In the rows, 128 means zero.
Where one turn sends some rows of the set: a few examples, then the rows asked
k_917: [145 133 134 113 119 122 107 135 165 140 134 122 148 155 142 136]
k_595: [141 126 167 116 140 147 110 172 131 128 119 127 138 121 123 127]
k_627: [115 134 145  99 147 123 134 135 154 155 117 114 125 151 151 106]
k_151: [170 146 147 101 130 106 122 126 141 148 117 103 100 130 140 110]
k_966: [147 139 118 139 124  97 141 113 139 151 101 134 103 122 119 122]
k_810: [135 161 127 119 132 127  67 155 139 133 129 127 112 127 129 101]
k_71: [140 116 101 122 144 121 141 127 140  99 162 125 113 116 126 102]
k_102: [126 188 125 123 142 115 146 139 133 134 134 146 111 127 131 100]
k_650: [133 147 111 134 120 152 101 129 114 132 107 152 110 115 111 110]
k_680: [122 122 125 116 117 141 145 113 136 163 126 145 129 148 129 126]
k_774: [138 124 153  95 151 145 103 103 130 149 121 124  98 127 130 115]
k_321: [141 149 138 111 141 110 133 134 151 123 130 155  92  94 128  88]
k_332: [135 118 126 138 152  91 128 169 120 145 133 105 113 120 124 136]
k_339: [155 175  97 116 116 121 114 132 126 109 123 125 104 119 136 129]
k_498: [129 137 126 112 144 118  78 101 146 130 129 131 118 127 138 153]
k_132: [147 156 158 100 134 130  89 149 147 122 137 142 119 106 138  97]
k_772: [135 128 117  97 114  99 142 116 157 134 124 125 119 127 160 139]
k_394: [100 137 134 116 151 103 154 153 133 153 144 142  96 118 129 120]
k_964: [128  98 134 114 141 126 121 113 172 129 111 141 122 125 132 123]
k_441: [103 105 116 121 122 132 108 140 113 135 141 143 128 106 134  94]
k_169: [115 116 113 136 160 103 127 148 113 141 143 119 111 120 123 154]
k_891: [152 104 136 113 149 128 115 150 105 128 141 106 114 114 129 151]
k_499: [133 181 112 123 124 123 120 125 132 109 133 156 129 113 135 139]
k_408: [127 131 106 122 117 116 112 149 118 100 125 116 149 109 153 116]
k_594: [142 127 134 119 133 154 134 134 123 112 138 146 132 118 116 162]
k_491: [125 142 112 129 147 144 145 144 113 111 131 112 140 138 131  95]
k_799: [124 121 127 119 161 127 116 147 101 138 151 110 118 130 129 159]
k_746: [119 162 122 142 139 112 107 120 134 160 116 130 129 152 124 135]
k_292: [131 138 110 112 145 115  96 126 150 117 131 142  76 101 125 101]
k_901: [126 155 140 115 132 158  98 126 123 123 128 166 131 110 124 118]
k_729: [129 173 114 109 151 136 126 132 120 137 131 125  85 136 126  92]
k_436: [127 129 121 112 132 115 106 154 134 131 177 117 125 132 140  89]
k_838: [148 100 141 128 149 118 128 163 109 144 128 107 111 115 119 128]
k_250: [128 117 151 113 140  95 119 170 153 127 121 131 108  94 136 121]
k_445: [126 161 122 110 137 115 145 146 127 129 166 130 119 134 135 160]

k_71 goes to k_441
k_394 goes to k_595
Where do these go?
k_810 goes to k_339
k_891 goes to k_169
k_917 goes to k_772
k_102 goes to k_132
k_966 goes to k_774

Where one turn sends some rows of the set: a few examples, then the rows asked
k_946: [110 111 108 109  93 125 144 119 120 139 151 121]
k_826: [118 128 121 132 126 112 136 148 117 138  72 166]
k_834: [107 109  88 105  87 114 136 140 111 155 128 145]
k_638: [137 129 108 115 129 143 145 130 137 129  89 146]
k_689: [ 94 113 131 113  89 110 120 142 103 136 147 107]
k_634: [116 126 123 129 122 110 129 153 114 139  66 157]
k_362: [105 107  91 112  90 108 143 131 112 156 128 148]
k_100: [130 136 149 123 132 137 125 128 131 109 115 113]
k_474: [108 109  96 108  94 124 134 129 120 142 149 123]
k_291: [131 131 106 106 135 141 139 120 134 131  94 144]
k_371: [ 87 108 120 124  87  89 128 145  97 152 123 138]
k_318: [ 93 111 122 118  92 112 123 135 110 135 152 106]
k_254: [141 131 108 115 131 139 138 127 137 127  98 148]
k_814: [ 91 108 115 116  85  94 121 154  96 152 124 134]
k_235: [ 91 113 136 121  91 106 128 133 104 136 149 110]
k_138: [109 132 159 136 126 105 112 151 109 121  91 127]
k_212: [119 136 147 113 135 139 125 122 129 112 113 109]
k_198: [ 99 132 159 126 131 106 111 145 106 123  89 123]
k_648: [104 132 161 134 123 112 117 153 111 120  88 120]
k_682: [137 131 114 118 131 144 148 127 137 126  98 147]
k_206: [127 134 145 119 128 143 130 131 132 109 112 108]
k_88: [ 86 108 116 123  89  92 119 150  97 148 129 127]
k_222: [111 111 105 101  92 128 134 129 119 139 152 118]
k_289: [120 127 121 129 126 107 124 149 115 139  72 164]
k_890: [125 135 153 126 132 138 131 131 127 108 114 114]
k_453: [105 134 161 139 127 108 121 152 108 120  89 133]
k_617: [111 128 119 122 128 108 125 144 113 143  67 160]
k_382: [ 98 105  88 115  90 106 132 141 111 156 128 144]

k_453 goes to k_826
k_638 goes to k_206
Where do these go?
k_318 goes to k_88
k_814 goes to k_834
k_212 goes to k_198
k_371 goes to k_362
k_138 goes to k_289

